[[126 104 131 125 124 136 126 121 121 129 129 123 133 133]
 [129 132 126 144 135 108 133 131 127 111 116 118 123 138]
 [128 111 143 125 118 126 128 145 147 125 133 144 133 113]
 [125 127 132 131 136 119 136 144 144 156 124 113 133 105]
 [120 141 126 128 130 150 132 115 109 118 119 143 139 125]]
:
[[120 141 126 128 130 150 132 115 109 118 119 143 139 125]
 [129 132 126 144 135 108 133 131 127 111 116 118 123 138]
 [125 127 132 131 136 119 136 144 144 156 124 113 133 105]
 [128 111 143 125 118 126 128 145 147 125 133 144 133 113]
 [126 104 131 125 124 136 126 121 121 129 129 123 133 133]]

[[132 140 139 114 122]
 [130 136 142 112 132]
 [132 132 122 132 106]
 [133 139 136 117 116]
 [126 134 140 114 140]
 [132 133 123 131 107]]
:
[[132 140 139 114 122]
 [133 139 136 117 116]
 [130 136 142 112 132]
 [126 134 140 114 140]
 [132 133 123 131 107]
 [132 132 122 132 106]]

[[140 155 147 141 145 133 120 102 132 107 144 104 157 122]
 [102 143 150 148 107 114 136 106 128 103 109 141 124 109]
 [146 110 118 154 140 150 157 140 113 144 136 156 120 132]
 [128 133 146 144 156 142 111 135 102 155 129 153 129 136]
 [153 152 105 157 118 130 119 109 106 106 115 157 112 129]
 [107 138 125 105 126 121 104 113 107 128 129 143 120 106]]
:
[[140 155 147 141 145 133 120 102 132 107 144 104 157 122]
 [153 152 105 157 118 130 119 109 106 106 115 157 112 129]
 [102 143 150 148 107 114 136 106 128 103 109 141 124 109]
 [107 138 125 105 126 121 104 113 107 128 129 143 120 106]
 [128 133 146 144 156 142 111 135 102 155 129 153 129 136]
 [146 110 118 154 140 150 157 140 113 144 136 156 120 132]]

[[114 113 117]
 [141 147 142]
 [134 111 130]
 [129 155 146]]
:
[[129 155 146]
 [141 147 142]
 [114 113 117]
 [134 111 130]]

[[122 132 102]
 [118 130 103]
 [115 127 103]
 [141 139 102]
 [110 124 104]
 [131 136 102]
 [104 119 107]
 [124 133 102]
 [101 118 111]]
:
[[141 139 102]
 [131 136 102]
 [124 133 102]
 [122 132 102]
 [118 130 103]
 [115 127 103]
 [110 124 104]
 [104 119 107]
 [101 118 111]]

[[148 117 100 140 123 130 123 124 124 126]
 [136 125 130 118 123 132 138 132 126 144]
 [142 118 113 132 122 132 125 126 122 131]
 [142 114 129 114 116 140 134 131 120 154]
 [134 123 110 143 126 126 114 121 125 113]
 [124 132 123 137 132 124 121 124 127 113]
 [134 127 133 117 125 133 141 133 126 145]]
:
[[124 132 123 137 132 124 121 124 127 113]
 [134 127 133 117 125 133 141 133 126 145]
 [136 125 130 118 123 132 138 132 126 144]
 [134 123 110 143 126 126 114 121 125 113]
 [142 118 113 132 122 132 125 126 122 131]
 [148 117 100 140 123 130 123 124 124 126]
 [142 114 129 114 116 140 134 131 120 154]]
---
[[134 127 131 132 129 124 129 118 129 126]
 [130 124 134 126 128 129 127 124 135 126]
 [132 129 125 129 131 122 127 127 123 132]
 [144 115 136 105 111 142 138 138 103 155]]
:
[[132 129 125 129 131 122 127 127 123 132]
 [134 127 131 132 129 124 129 118 129 126]
 [130 124 134 126 128 129 127 124 135 126]
 [144 115 136 105 111 142 138 138 103 155]]

[[125 144 137 108 124 120 135 114 121 128]
 [131 137 108 111 136 119 124 133 127 123]
 [127 122 123 133 138 130 110 143 114 122]
 [125 126 139 141 111 145 124 135 119 124]
 [131 135 126 120 127 123 132 110 151 124]
 [131 129 118 114 144 110 131 121 141 130]
 [137 117 109 123 127 120 127 145 128 116]]
:
[[125 144 137 108 124 120 135 114 121 128]
 [131 137 108 111 136 119 124 133 127 123]
 [131 135 126 120 127 123 132 110 151 124]
 [131 129 118 114 144 110 131 121 141 130]
 [125 126 139 141 111 145 124 135 119 124]
 [127 122 123 133 138 130 110 143 114 122]
 [137 117 109 123 127 120 127 145 128 116]]

[[145 134 131 131 123]
 [127 123 121 139 121]
 [149 150 143 120 136]
 [105 118 119 131 125]
 [105 115 120 132 132]
 [145 127 123 127 114]
 [125 131 137 103 143]
 [101 119 121 115 129]
 [137 147 136 124 130]]
:
[[149 150 143 120 136]
 [137 147 136 124 130]
 [145 134 131 131 123]
 [125 131 137 103 143]
 [145 127 123 127 114]
 [127 123 121 139 121]
 [101 119 121 115 129]
 [105 118 119 131 125]
 [105 115 120 132 132]]

[[138 122 123 145 129 131 143 107 134 126 121 130 134]
 [114 134 125 125 127 119 112 128 124 130 141 129 106]
 [119 126 126 121 132 117 109 134 124 135 140 123 109]]
:
[[114 134 125 125 127 119 112 128 124 130 141 129 106]
 [119 126 126 121 132 117 109 134 124 135 140 123 109]
 [138 122 123 145 129 131 143 107 134 126 121 130 134]]

[[130 111 139 112 127]
 [129 105 146 107 124]
 [103 121 134 124 103]
 [126 112 142 112 120]
 [123 115 138 112 117]
 [114 120 137 117 103]
 [113 119 136 120 115]]
:
[[103 121 134 124 103]
 [114 120 137 117 103]
 [113 119 136 120 115]
 [123 115 138 112 117]
 [126 112 142 112 120]
 [130 111 139 112 127]
 [129 105 146 107 124]]

[[129 140 136 128 130 114 130 131 127]
 [120 149 133 137 122 102 139 135 124]]
:
[[120 149 133 137 122 102 139 135 124]
 [129 140 136 128 130 114 130 131 127]]

[[151 147 150 117 118 115 150 149 120 119 150 116 150]
 [138 141 140 110 111 140 139 141 140 119 140 140 139]
 [119 127 122 116 116 146 120 125 143 127 122 145 120]
 [146 146 147 110 110 135 146 146 137 118 147 135 146]
 [110 110 109 147 145 123 109 109 122 139 109 123 110]
 [116 124 119 119 118 146 117 122 142 129 118 146 117]]
:
[[151 147 150 117 118 115 150 149 120 119 150 116 150]
 [146 146 147 110 110 135 146 146 137 118 147 135 146]
 [138 141 140 110 111 140 139 141 140 119 140 140 139]
 [119 127 122 116 116 146 120 125 143 127 122 145 120]
 [116 124 119 119 118 146 117 122 142 129 118 146 117]
 [110 110 109 147 145 123 109 109 122 139 109 123 110]]

[[129 104 139 105 119 156 124 118 126 126 143 140 117 144 128]
 [129 114 137 113 122 149 123 121 125 125 138 135 119 137 127]]
:
[[129 114 137 113 122 149 123 121 125 125 138 135 119 137 127]
 [129 104 139 105 119 156 124 118 126 126 143 140 117 144 128]]
---
[[131 154]
 [137 145]
 [134 151]]
:
[131 145]

[[155 119 110]
 [ 99 146 138]]
:
[155 146]

[[122 144]
 [118 108]
 [116 122]
 [135 152]
 [116 116]]
:
[122 108]

[[136 104]
 [149 131]
 [129 120]]
:
[136 131]

[[117 133 153 112 158]
 [138 121 119 147 131]
 [134 126 125 121 131]
 [141 115 123 149 138]]
:
[117 121 125 149]

[[103 133 126 106]
 [104 102 138 152]
 [105 128 115 112]
 [103 115 108 117]]
:
[103 102 115 117]

[[118 108 113 117 121]
 [133 121 126  98 137]
 [140 121 142 136 133]
 [133 113 114 102 128]
 [130 122 130 110 138]]
:
[118 121 142 102 138]

[[112 128 126 106 125]
 [133 131 124 147 139]
 [132 131 126 147 140]]
:
[112 131 126]
